In the rows, 128 means zero.
One hidden turn or mirror swaps the rows below in pairs. Which row is each named row swapped with?
The rows were stretched afterwards, more along some directions than others.
z519: [119 101 142 145 132 128 121  96 136 128 107 148 133 136 101 151 150 121
 178 161 124 133 139 140 148 164 120  87 129 134 147]
z765: [124  97 118 132 110 129 114  81 136 176 108 120 131 143 110 120 118 144
 151 150 140 138 136 133 149 170  97 102 120 133 103]
z950: [125  96 153 143 121 130 118  83 131 142 109 160 143 142 103 142 132 131
 176 152 121 139 138 138 156 158 113  68 126 135 127]
z920: [112  90 145 123 119 129 130  90 131 184 132 123 134 122 108  88 131 149
 128 114  94 142 162 114 144 163 100  66 115 129 100]
z508: [123 101 136 145 123 138 124  79 125 138 115 150 141 133  99 140 136 121
 180 154 139 122 143 127 145 161 124  67 116 127 133]
z949: [124 120 135 127  95 136 130 105 128 168 119 122 149 101 116 108 120 157
 131 145 102 122 127 101 145 148 131  95 137 101 108]
z882: [118 112 126 123  94 136 137 117 117 164 121 121 146 103 120 126 136 151
 154 151 122 127 135 105 131 155 122 102 134  95 100]
z674: [124 117 135 116 121 119 131  99 131 141 130 136 139 129 113 132 108 161
 147 142 140 144 124 130 149 167 127  98 154 116 110]
z898: [111 119 116 137 115 135 119 100 159 176 120 115 145 126  96 133 152 149
 156 142 132 150 146 120 122 177 121 107 116 117  84]
z170: [122  79 142 150 131 130 152  95 143 164 130 145 132 133 133 130 145 149
 141 143  92 148 136  93 140 138 112  85 107 130 103]
z718: [100 107 135 131  96 147 163  96 131 195 110 116 136 104 127 107 119 146
 121 118 109 151 145  88 120 151  90  97 123 105 110]
z356: [126 107 138 155 126 140 110  85 126 147 100 146 138 127  93 146 138 123
 178 154 134 136 146 133 148 173 117  73 131 138 131]
z358: [115  77 127 128 139 142 164  87 157 167 127 129 139 130 124 128 156 126
 153 158  97 141 140  88 141 141 113  77 107 128 111]
z733: [110 108 147 124  98 145 165  88 136 191  99 102 143 102 122 114 134 150
 120 128 104 141 151  91 134 169  89  79 122 105 121]
z431: [129 118 143 112  94 136 132 116 105 147 123 130 142 104 124 117 123 138
 138 150 116 120 130 101 135 148 129  86 133  99 115]
z612: [117 110 141 113 122 126 173 104 143 145 135 113 137 122 137 156 126 132
 129 150 143 133 137  96 135 148 100 109 122 112 131]
z903: [131 106 144 111 114 121 145 111 132 192 142 105 146 125 114 134 125 153
 135 158 122 140 131 146 132 166  95 105 132 103  77]
z867: [122 112 142 136  77 132 149  86 118 182 118 154 149 122 137 109 114 154
 115 143 123 141 157  81 159 137 109  96 136 119 103]
z799: [125 123 129 119 100 128 127 117 102 152 125 127 139  97 123 121 123 138
 140 152 119 144 122 109 128 164 122  95 131 104 112]
z417: [110 121 132 142  96 138 144 105 123 181 116 123 149 146 143 129 138 148
 141 136 106 134 146 108 141 139 110 107 108 130  97]
z919: [112 104 140 128 132 124 127 124 134 157 115 112 147 126 116 119 158 147
 151 148  96 129 149 126 154 147 112 102 115 121 114]
z909: [121 118 125 136 113 134 124 102 153 173 128 116 152 118  96 120 143 154
 147 136 126 142 139 103 121 168 125 102 112 114  82]
z85: [128 104 148 113 112 131 165  97 134 199 134 116 150 133 123 141 116 146
 121 148 120 149 141 141 139 147  85 104 135 120  85]
z633: [112 111 132 141 104 140 151  94 128 188 114 125 147 138 131 123 149 145
 130 138 112 140 156 109 146 164  95  99 108 139  96]
z609: [128 104 129 124 104 137 163 104 135 174 115 114 145 124 133 105 139 127
 111 156 126 135 125 112 135 164 101 116 137 120 119]
z486: [113  96 129 128 113 132 137 104 137 182 152 125 120 125 115 100 135 155
 119 127 115 147 158  97 126 179 113  85 119 114  74]
z656: [133 113 138 116  97 144 135 102 106 164 122 135 152 107 135 116 101 154
 130 147 114 133 133 124 146 149 120  79 135 103 100]
z37: [123  82 144 136 122 129 140  98 136 151 126 136 134 146 118 133 139 157
 129 178 119 147 127 111 142 173 103 102 126 117 104]
z240: [126 118 135 130 120 124 115 106 154 159 131 130 149 126  95 125 143 162
 153 142 121 134 131 119 133 161 131 108 116 118  86]
z273: [109 112 139 111 142 128 176 109 162 143 142 110 140 101 106 141 137 130
 129 148 147 133 123  88 129 156 113 113 133 104 138]
z760: [120  80 134 131 132 135 164  88 141 163 145 143 131 127 133 126 138 136
 145 146 104 141 143  88 134 140 112  74 111 122 100]
z618: [121  74 132 132 144 131 155  89 150 166 140 135 126 124 118 118 139 139
 143 146 110 142 133  93 136 150 118  79 103 126 110]
z235: [109 106 137 131 109 153 162  91 129 185 103 101 143 114 127 116 121 147
 121 124 104 153 146 104 126 168 100  76 128 110 126]
z21: [112 119 138 121 102 136 152 101 128 184 100 126 156 117 111 131 144 164
 159 137 150 148 142 115 133 167  97 107 136 102 111]
z254: [122  86 124 115 115 135 115  77 131 172 114 120 126 139 117 103 123 142
 137 142 137 134 132 124 135 167  99  94 125 128 116]
z783: [121  94 120 125 110 131 111  84 134 176  99 126 128 145 109 117 120 151
 155 141 145 144 139 133 138 173  98 101 126 129 103]
z763: [112 111 122 123 107 117 125  99 126 135 120 147 125 138 127 133 130 153
 158 146 139 143 131 129 134 175 125 106 147 118 118]
z211: [112 122 140 131 122 123 110 130 129 152 111 111 130 140 121 126 145 149
 147 132 132 125 143 138 148 151 112 121 125 119 116]
z257: [132 108 125 119  99 135 156 110 130 164 117 132 155 124 131 138 142 120
 132 174 136 139 129 134 130 167 106 122 140 118 108]
z28: [120 121 128 110  92 128 133 122 115 165 114 111 139 106 129 134 134 147
 148 158 119 144 137 108 139 150 113 106 141  99  94]
z560: [106 108 134 117 139 117 173 123 153 149 152 119 127 120 122 151 142 128
 130 155 123 137 123  88 123 144 104 127 128 109 118]
z4: [106 109 143 124 135 121 159 101 151 137 144 124 124 114 118 145 126 139
 120 142 137 141 133  86 133 157 107 105 136 114 128]
z904: [129 107 146 146 130 133 120  90 132 129 100 150 140 135 102 140 137 133
 177 150 139 133 138 135 151 161 118  80 134 130 136]
z973: [124  85 126 129 107 132 129  91 138 176 143 132 138 124 123  96 123 155
 129 134 117 143 158 112 125 174 123  77 115 115  81]
z14: [122  87 141 150 118 117 140 100 153 152 134 138 134 136 115 129 128 153
 120 162 122 146 121  98 143 158  98 117 116 120 100]
z665: [119 119 141 130  97 141 162  93 124 182 135 146 153 109 122 107 114 158
 117 134 132 140 134  77 148 140 115  98 143 113 108]
z793: [121  77 140 135 137 130 157  86 149 156 140 143 125 130 123 129 141 135
 140 148  96 146 142  97 144 150 115  75 110 134 116]
z572: [133  89 129 130 120 132 122 101 143 170 141 123 134 108  97  93 126 148
 119 132 128 132 150  98 129 179 119  72 105 116  86]
z362: [116 106 138 137 111 129 120 121 113 167 112 120 137 142 130 123 132 144
 141 139 118 113 149 135 150 141 104  95 108 127 113]
z303: [102 110 138 113 117 121 181 104 143 157 136 114 133 119 133 153 135 137
 123 153 133 140 137  96 135 154  91 117 139 109 135]
z848: [123 108 117 123  97 125 136  97 131 136 130 150 138 136 120 129 126 149
 155 154 143 137 128 123 125 174 133 102 146 111 115]
z296: [110 104 137 118 111 158 160  84 133 182 108 109 145  99 110 109 120 140
 119 124 121 142 148 105 122 163  89  69 133 101 120]
z118: [130 118 137 123 116 116 128 103 130 140 121 148 130 138 110 135 120 148
 156 149 139 146 125 135 144 178 120 106 147 125 117]
z55: [127 101 137 114 121 145 154  83 145 187 127 118 140 140 118 129 124 134
 124 139 126 144 141 129 138 156  86  92 118 120  96]
z696: [107 120 137 149  97 134 142 101 131 177 128 135 140 147 142 135 131 146
 127 137 107 143 146 109 146 139 109 108 115 134  96]
z101: [124 106 153 130  94 144 152  84 124 178  96 119 139 111 126  99 113 162
 118 107 122 144 147  92 149 156  95  80 132 120 121]
z524: [127  76 137 142 135 136 161  79 153 150 128 143 138 134 128 114 145 147
 143 142 107 137 133  84 143 139 125  76  97 126 116]
z410: [110 108 145 125  85 137 153  90 123 186 103 120 129 119 123 106 123 161
 117 118 107 164 150  94 137 157  88  80 146 115 102]
z151: [104 113 132 135 107 145 156  93 135 180 119 124 140 139 134 125 146 134
 133 136 107 130 153  98 137 148 103  98 108 137 111]
z852: [126 129 142 139 101 140 126 109 121 169 112 129 149 105 106 124 101 162
 143 147 118 145 133 118 148 156 124 100 140 104  99]
z878: [108 114 141 131 118 140 155  95 126 183 111 107 134 113 105 107 124 165
 123 121 100 162 135 100 128 157  98  80 137 113 114]
z38: [130  87 119 125 106 138 117  77 125 176 106 128 139 138 116 123 121 136
 161 157 145 128 141 137 133 179 106  89 116 124 110]
z290: [133 108 125 124 111 140 140 107 135 156 129 139 149 143 122 143 139 131
 143 175 126 137 127 138 139 160 114 112 127 111  94]
z186: [122 119 133 135 123 121 108 108 151 171 133 122 152 122  92 115 139 163
 141 128 122 130 130 125 137 150 119 114 118 123  85]
z778: [135  98 154 156 125 130 140 100 145 145 120 141 146 138 110 139 121 152
 124 168 122 135 120 103 157 150 106 110 115 118 111]
z910: [115 110 133 117  96 125 147  97 118 151 129 155 135 138 132 125 120 152
 152 142 134 139 128 131 139 169 123  98 145 118 121]
z427: [129  82 151 153 126 133 154  95 150 151 128 139 143 137 121 128 126 151
 117 166 118 134 123  91 144 147 109 107 115 119 119]
z982: [106 109 142 140 121 133 135 114 129 159 111 111 145 139 131 138 140 135
 144 148 125 123 158 134 143 147 103 105 119 121 128]
z621: [122 101 149 155 130 128 119  94 127 129 110 160 132 136  95 142 135 126
 168 158 136 132 131 134 152 166 120  83 130 134 146]
z432: [109 109 138 124 101 128 149  97 141 193  99 118 153 120 109 135 149 164
 151 146 134 148 163 109 136 156  91 106 127 101  99]
z326: [120  92 144 144 119 123 143 108 140 151 140 145 132 135 121 139 121 147
 119 169 124 142 127  90 143 151 102 114 121 117  99]
z180: [ 97 103 129 111 121 122 172 111 139 145 138 123 132 116 136 143 140 124
 130 144 136 139 131  94 118 161  99 111 134 106 129]
z509: [125  86 110 124 105 140 125  76 133 188 111 123 134 136 116 109 124 138
 150 143 133 132 137 120 130 169 100  92 108 120  97]
z952: [117 100 140 108 106 148 163  95 128 186 103 102 135 115 123 100 139 160
 131 124 102 143 147  91 126 158 104  72 125 105 107]
z160: [126 113 130 118 101 113 135  97 137 138 126 145 137 123 115 128 123 157
 141 151 146 144 123 122 140 179 124 113 155 112 126]
z631: [122 118 129 125 100 136 127 118 114 156 129 121 151 103 126 133 116 142
 142 154 111 137 128 120 125 162 133  93 133  93 110]

z950 swaps with z358
z919 swaps with z920
z793 swaps with z519
z37 swaps with z254
z878 swaps with z799
z848 swaps with z612
z852 swaps with z718

